Rotation paths and how fast each direction turns (degrees a step)
Each turn is a multiple of 5 degrees from 10 to 175, or 0.
Each row of a path follows its step; steps can be skipped.
path 1
step 2: -.10, .34, -.09, .30, -.17, -.02, .05, -.07, -.19, -.09, .02, -.16, .13, -.02, .01, -.01, .05, .36, .27, .07, -.01, -.26, -.21, .15, .28, -.36, -.24, -.16, .21, -.20, .14, .00, .15, -.17, -.02, .11, .09, -.02, -.42
step 3: -.37, .20, -.20, .11, -.22, .30, -.13, .00, .39, .17, -.13, -.19, -.07, -.09, -.26, .04, .00, -.06, -.17, -.04, -.14, -.25, .00, .05, -.13, .04, .13, .05, -.15, .33, .12, .26, .23, .24, -.07, .19, .02, -.03, .29
step 4: -.08, .14, .12, -.13, -.21, .15, -.37, .19, -.14, -.02, -.03, -.13, -.18, .25, -.09, .16, -.09, -.10, .36, .34, -.05, .22, .09, -.04, -.06, -.20, -.05, -.19, .28, -.21, -.26, .15, -.08, .22, .36, -.12, -.07, .08, -.19
step 5: -.22, .04, .44, .00, .17, .19, .10, -.05, .21, .02, .25, .16, .00, -.05, .06, .25, .25, .03, .06, -.19, -.22, .05, -.41, -.14, -.10, -.17, .04, -.10, -.18, .11, -.28, .31, .14, -.29, -.21, .21, .01, -.09, .09
step 6: .17, -.11, -.07, -.02, .31, .01, -.19, .15, -.05, -.21, -.05, -.37, -.23, .24, .18, .29, -.05, -.15, -.02, -.11, .01, -.22, .04, .37, .17, -.12, .08, -.42, .13, .07, .14, .02, -.19, .16, -.01, .29, .16, .21, -.04
step 9: .04, -.13, .22, .05, -.09, .34, -.03, -.09, .37, .13, -.03, -.23, -.22, -.05, -.16, .16, -.44, .08, -.15, -.08, -.21, -.30, .12, .07, -.40, -.03, .05, .10, .01, .13, .18, -.16, -.05, -.31, .07, -.19, .01, -.13, .13
step 10: -.10, .08, .03, .23, .28, -.05, .16, -.20, -.25, -.14, -.09, .00, -.10, .19, .12, .02, -.09, .17, .24, .22, .21, -.02, .19, -.14, -.38, -.23, -.02, -.23, .37, -.03, -.07, .06, .37, .25, .13, -.03, -.21, -.01, -.25
step 13: -.18, -.08, .22, .20, -.16, -.07, .16, -.01, -.02, -.11, .29, .35, .06, .05, -.23, .06, .21, -.02, .04, .20, -.37, -.07, -.04, -.04, -.10, -.39, -.01, .11, .15, -.13, .27, .22, -.29, -.23, .18, .15, -.27, .10, .15
step 19: .00, .19, .08, -.15, -.27, -.28, -.12, .08, .03, -.03, .18, .21, -.06, .49, -.13, .21, -.03, .01, .04, .06, .06, -.31, .30, -.05, .06, -.20, .15, -.37, .17, .01, .26, .04, -.09, -.02, -.11, .35, -.01, .19, .20
Directions:
-.14, -.04, .00, -.07, .02, -.04, .09, .00, .09, -.02, -.04, .03, -.01, -.11, -.03, .08, -.09, -.03, .01, -.03, -.14, -.02, .03, -.02, .03, .13, .01, .02, .00, -.10, -.01, .01, .05, -.04, -.05, .04, -.07, -.01, -.01 | 170
-.02, .10, -.02, -.07, -.04, -.04, -.04, .06, .03, .04, -.05, -.04, -.03, .09, .01, .07, .00, .07, .04, -.01, -.01, -.05, -.06, .08, -.05, -.02, -.03, -.07, -.09, -.06, -.16, .04, -.04, .01, -.13, -.01, .03, .05, .07 | 25
-.04, .00, .01, -.07, -.05, -.05, -.11, .03, .03, .04, .00, .02, -.06, .01, -.02, -.02, -.06, -.02, -.04, .02, .07, .01, -.02, -.10, .14, -.03, .12, .12, .02, .02, -.11, .06, -.01, -.06, .07, -.08, -.06, .02, .04 | 90
-.06, .02, .06, .06, -.05, -.04, .02, -.04, .08, .01, -.12, -.03, .05, .08, -.10, -.05, -.03, -.07, .11, .05, .05, .00, -.01, -.05, .02, .01, -.05, .04, .12, .10, -.04, -.05, -.04, .01, -.09, .08, .05, -.08, -.01 | 45
.02, -.03, -.07, -.07, .04, -.03, .00, -.04, -.02, -.02, .04, -.01, -.01, -.11, -.07, -.08, .10, .07, .04, .08, -.01, -.01, -.04, .00, -.11, -.02, .00, .02, .14, -.02, -.11, .04, .03, -.12, -.03, .00, .01, .05, -.10 | 135
.00, .02, .04, .04, -.09, -.03, .00, .02, -.07, .12, -.02, .04, -.07, -.09, .02, .03, .02, -.05, -.12, .05, -.10, -.08, -.02, -.12, -.05, -.04, -.02, -.03, -.01, -.01, .01, -.02, -.10, -.07, -.01, .00, .10, -.09, .01 | 170
-.02, .13, .01, .10, .02, .01, .07, .05, .10, -.12, -.04, .15, -.01, -.06, .09, -.02, .08, .04, -.01, .02, -.02, -.01, -.02, -.04, .03, -.08, .05, -.01, .01, .03, -.03, -.05, -.01, .03, -.06, -.05, -.07, .03, -.02 | 135
-.10, .07, .07, .07, -.04, -.06, .02, -.02, -.14, -.06, .03, -.08, .07, .02, -.07, -.05, -.01, .01, -.06, -.02, .02, -.10, .09, .01, -.04, .02, .00, .04, .01, -.01, .01, -.02, .06, -.03, -.06, -.15, -.06, .02, .03 | 35
